Each row has a name. Each piece below is followed by the name of the row it came from. Each question is about the rows just above it. Some pieces are copies with a little noise.

<75>: [148 102 147 143 105 137 124 161 127 114 146 111 126 137 153 122 122 147
  94 109 112 108 133 176 119 114  91 139 153]
<9>: [118  64 152 146 109 161 152 201 138  71 153 163  49 159 164 139 178 141
 137 141 100  57 154 182  87 148 139 160 144]
<14>: [118  37 137 170  61 169 145 200 154  84 176 142  97 146 135 154 145 182
  91 113  91  43 175 203 101 126 100 166 170]
<51>: [126 103 130 136 112 142 131 150 134 110 139 144 108 136 134 126 139 137
 125 129 123  88 145 145 117 136 127 134 138]
<23>: [165 112 156 123 121 136 112 175 115 110 132 121 104 139 180  91 128 128
 100 114 126  92 121 164 109 127 100 126 149]
which: [126 102 129 135 111 143 130 149 134 111 140 144 107 136 133 126 138 138
 125 130 122  88 144 145 118 137 128 132 139]
<51>
which: [165 112 156 124 121 135 112 176 116 109 132 121 103 139 180  91 128 129
  99 113 126  92 121 164 110 126  99 127 149]
<23>
which: [148 102 147 143 106 137 124 160 126 114 146 111 125 138 153 124 122 147
  94 110 112 109 134 175 119 114  91 138 153]
<75>

<130>: [109  78 103  91 118  91 121  73 100  85 121  96 103 112  82  73  90  90
 100 100 104  79 121  82 115 118 109  85 112 115 103 109  75  94  89  79
 102 108  91  94  85  73  91  71 131  63]
<32>: [175  47 151  99 213  99 224  23 139  74 224 123 152 188  62  27  98  98
 138 137 153  49 226  63 200 212 177  77 188 199 149 174  34 111  91  51
 148 173  99 113  74  24 100 177 114 184]
<56>: [109  78 103  91 118  91 121  73 100  85 121  96 103 112  82  73  90  90
 100 100 104  79 121  82 115 118 109  85 112 115 103 109  75  94  89  79
 102 108  91  94  85  73  91 109  94 111]
<43>: [125  67 114  90 142  90 147  55 108  79 147 101 114 131  73  57  90  89
 108 107 114  67 148  74 136 141 125  79 130 136 113 124  61  96  85  68
 113 124  90  96  79  55  90 125  97 130]
which: [176  45 152 100 214  99 225  22 140  73 224 124 152 189  59  27  99  98
 138 135 153  47 228  60 200 212 178  79 188 198 148 173  35 111  91  49
 148 174  97 111  76  23  98 177 113 185]
<32>
which: [125  67 115  90 140  91 146  56 107  82 147 102 116 129  74  55  90  88
 108 108 115  69 150  76 134 139 124  81 131 136 110 124  62  98  87  67
 113 123  88  94  76  56  90 124  97 130]
<43>

<88>: [ 66  65 155 147 148 144  72  69 139  62 148  79 152  66 147  70 146 144
 144 156  66 147 142]
<46>: [158 176  42  49  44  42 186 162  40 173  36 201  40 162  48 166  37  46
  47  40 180  37  47]
<73>: [ 63  73  41  40  35  33  93  72  21  70  33 127  41  73  43  81  29  35
  38  42  78  32  35]
which: [156 177  42  52  42  44 186 162  38 172  35 201  39 158  46 166  36  46
  48  37 179  38  47]
<46>
which: [ 63  73  41  40  34  32  93  71  21  71  34 127  41  73  43  81  29  35
  39  43  78  33  35]
<73>

<86>: [134 141  96 124 127 126 129 130  64]
<59>: [125 121  82 130 129 130 117 166 166]
<146>: [118 128 186 128 128 126 127 116 222]
<26>: [127 130  97 127 128 128 122 147 132]
<98>: [127 141 104 123 127 125 123 140 127]
<115>: [127 166  61 115 126 121 117 156 102]
which: [127 130  98 128 128 128 121 147 132]
<26>
which: [126 120  82 130 129 130 118 166 166]
<59>
which: [118 128 186 129 127 128 126 116 221]
<146>

<135>: [145 161 103 131 144 152 223  94]
<105>: [104 178  46 227  78 137 240 154]
<10>: [116 159  70 185 102 134 197 135]
<3>: [115  82 166  88 132 101   6 152]
which: [146 160 102 131 144 151 223  94]
<135>
which: [105 179  46 227  79 136 240 154]
<105>
which: [116 159  69 185 101 134 196 135]
<10>
which: [116  83 164  89 131 102   5 151]
<3>

<20>: [219 228 198  30 197 198 113]
<69>: [222 199  86  89 138 151  26]
<17>: [174 200 104 148 142 152   2]
which: [222 200  86  91 140 150  26]
<69>
which: [174 202 104 147 141 150   2]
<17>
which: [219 229 198  29 197 197 113]
<20>

<153>: [169 110 201  97  94 123 193  92]
<67>: [212 190 116  34  49 162 208 176]
<99>: [182 159 157  92  83 155 171 140]
<154>: [140  84 150  69 108  84 207  91]
<42>: [179 165  93  42  74 137 194 165]
<152>: [129 124 124 116 124 122 139 128]
<79>: [227 180 194  69  44 176 207 144]
<6>: [154 122  65   4  83  87 230 145]
which: [226 179 193  69  44 175 208 144]
<79>
which: [179 166  92  42  74 137 194 165]
<42>

<193>: [ 95 150  80 123 116]
<129>: [107 125 222 151  93]
<151>: [166 137  74 140 126]
<182>: [ 95 135  80 123 116]
<181>: [133 114 106 116 114]
<194>: [114 112 117 101 128]
<106>: [152 153 161 120 141]
<183>: [ 83 136  60  85 128]
<49>: [167 135  80 123 116]
<100>: [141 154 173 137  82]
<150>: [132 109 152 147 113]
which: [133 112 105 116 114]
<181>
which: [108 125 222 151  93]
<129>
which: [141 154 174 136  81]
<100>
which: [168 133  79 123 116]
<49>
which: [132 109 152 147 113]
<150>

<173>: [ 82  94 163 243]
<53>: [ 60 134 127 242]
<121>: [110  60  62  38]
<54>: [ 93  82 179 236]
<144>: [234 129  52 111]
<76>: [183  72  31  82]
<22>: [226 158 212 122]
<136>: [156  87 243 172]
<141>: [239 170 186 118]
<172>: [ 82  94 163 197]
<63>: [208 137 235 132]
which: [233 129  53 111]
<144>
which: [111  61  60  38]
<121>
which: [ 93  81 179 237]
<54>
which: [ 81  94 162 197]
<172>
which: [156  85 242 174]
<136>

<110>: [166 132 108  87  34 146  90  31 178  99 120  95  42  74  88]
<111>: [166 132 108  87 143 146  90  31 178  99 120  95  42  74  88]
<52>: [153  77  57 144  91 138  79 138 117 124 150  69 166 125  46]
which: [166 134 109  87 143 144  90  32 176 100 121  97  39  76  90]
<111>
which: [153  76  57 144  92 139  79 138 117 124 149  70 165 124  45]
<52>
which: [165 132 109  87  33 146  89  30 178 100 122  95  42  72  88]
<110>

<104>: [144 132 139 149 132 127 112 137 131 147  96 139 121 128 130 135 139 116
 110 133 187 121 125 131 113 121 118 119 124 127 138 138 137 136 124 120
 137 127 114 135 129 135 161 135 117 135 132 136]
<66>: [161 130 124  83 164 137 127 138  97 155 174 163 151 135  92 106  99 116
 114 164  78 135 144 122 129 152 185 154 175 104 113 113 139 108 180  92
  85 105 107 157  91 157 115 115 114 135 101  91]
<35>: [116 116 115 138 126 142 133 115 138 118  71 115 135 137 122 134 137 134
 140 109 182 133 120 134 118 118 116 122 105 136 135 135 119 124 127 136
 128 125 147 121 131 121 111 127 127 133 136 137]
<15>: [144 132 139 149 132 127 112 137 131 147  96 139 121 128 130 135 139 116
 110 133 187 121 125 131 113 121 140 125 109 129 146 146 111 120 141 140
 112 125 146 134 120 134 103 121 136 134 132 120]
<145>: [105 145 124  28 140 111 168 124 107  94 134 133 139 114 117  89  73 151
 135 151 172 133 162 104 206 188 184 171 199  97  87  87 129  98 149 121
 103 113 150 128 103 128  54 111 160  91  90 105]
which: [144 132 139 149 132 127 112 137 130 147  95 138 121 127 131 135 139 115
 109 133 188 122 125 132 114 121 118 119 125 127 138 138 137 136 124 121
 137 127 114 134 130 135 161 134 115 135 132 137]
<104>
which: [105 145 124  28 140 111 169 123 107  94 134 133 140 114 117  89  73 151
 136 151 173 132 162 104 205 188 184 172 199  97  87  86 128  97 149 120
 103 114 149 129 102 128  55 111 160  91  89 105]
<145>
which: [161 131 123  82 163 135 128 139  97 156 176 166 152 135  91 108 100 117
 113 165  80 134 144 122 128 153 186 155 176 104 112 112 139 109 178  93
  84 106 108 157  91 159 116 115 114 135 102  92]
<66>

<39>: [155 131 115 124 180 152 132 113 157 218 146  91 120]
<25>: [ 94 127 156 160 104 169 111 137 109  97 134  95 178]
<27>: [ 90 125 126 101 146 116 124  93 107 160  70 192 125]
<128>: [129 112 102 116 151 110 102  81 121 132 173 142 115]
<93>: [113 123 159  99 108 103 110 149  99 117 102 163 135]
<61>: [183 121  77 113 163  89 140 145 107 160  99 116  67]
<107>: [122 121  50  92 114 109 115 145 115  67 120 153  65]
which: [155 131 115 124 180 152 132 112 157 218 146  91 120]
<39>
which: [182 121  77 113 163  88 141 145 108 159  99 115  66]
<61>
which: [128 113 102 115 151 109 102  80 121 132 172 141 116]
<128>
which: [ 94 127 155 160 104 169 112 136 108  97 133  95 178]
<25>

<58>: [107 167 109 130 109  57 191 137 143  85  88]
<70>: [210 167  58 134 137 122 195 129 149  85  13]
<45>: [148 167 115 130 137 134 233 137 149  53  83]
<8>: [101 167  92 129 137 122 163 147  78  85 129]
which: [209 167  59 134 137 122 195 130 149  85  15]
<70>
which: [147 167 114 130 137 134 234 138 149  53  83]
<45>
which: [101 168  92 129 137 122 163 147  78  85 129]
<8>

<116>: [205 238 217 126 229 147  62]
<90>: [212 117  89 153  49 236  64]
<85>: [212 117  89 153  49 236 178]
which: [211 117  89 153  49 236  63]
<90>
which: [205 238 218 125 229 147  62]
<116>
which: [211 118  89 154  48 235 178]
<85>

<157>: [134 107 109  95 112 109 118  79 117 144 157 130  96 123  96]
<92>: [134  94  98 107 106 145 108 124 107 108 121 120 101  94 117]
<158>: [120 117  75 147 114 126  69 107 133 100 115 115  28  73 155]
<80>: [130 103  83 143 122 135  62  91 112 138 135 132  51  74 173]
<143>: [131 130 121 104 129 193 113 138 136 102 115 134 124 122  95]
<195>: [122 121 131 104 130 170 149  92 128 139 127 123 126 122  86]
<68>: [124 128  97 112 114 148 127  59 111 138 111 123 113 120  95]
<196>: [123 102 129 170 120 123 132 142 107 165 112 124 153 157 181]
<163>: [125  94  97 164  97 130 127  84  81 149 121 129 107 128 156]
<108>: [127 147 130 196 140 111 156 185 169 108 132 136 150 157 183]
<189>: [128 163  92 119 153 175 110 140 156 102 126 129  94 111 130]
<50>: [122 141 114 122 141 122 104 129 147  87 145 138 101 109 126]
which: [123 127  97 114 114 149 128  59 111 138 110 122 114 118  95]
<68>
which: [126 147 127 195 141 111 158 186 168 109 132 135 149 158 185]
<108>
which: [135  94  99 106 106 145 108 125 107 109 121 120 100  95 118]
<92>
which: [122 141 114 122 142 123 104 128 147  87 146 137 101 109 127]
<50>

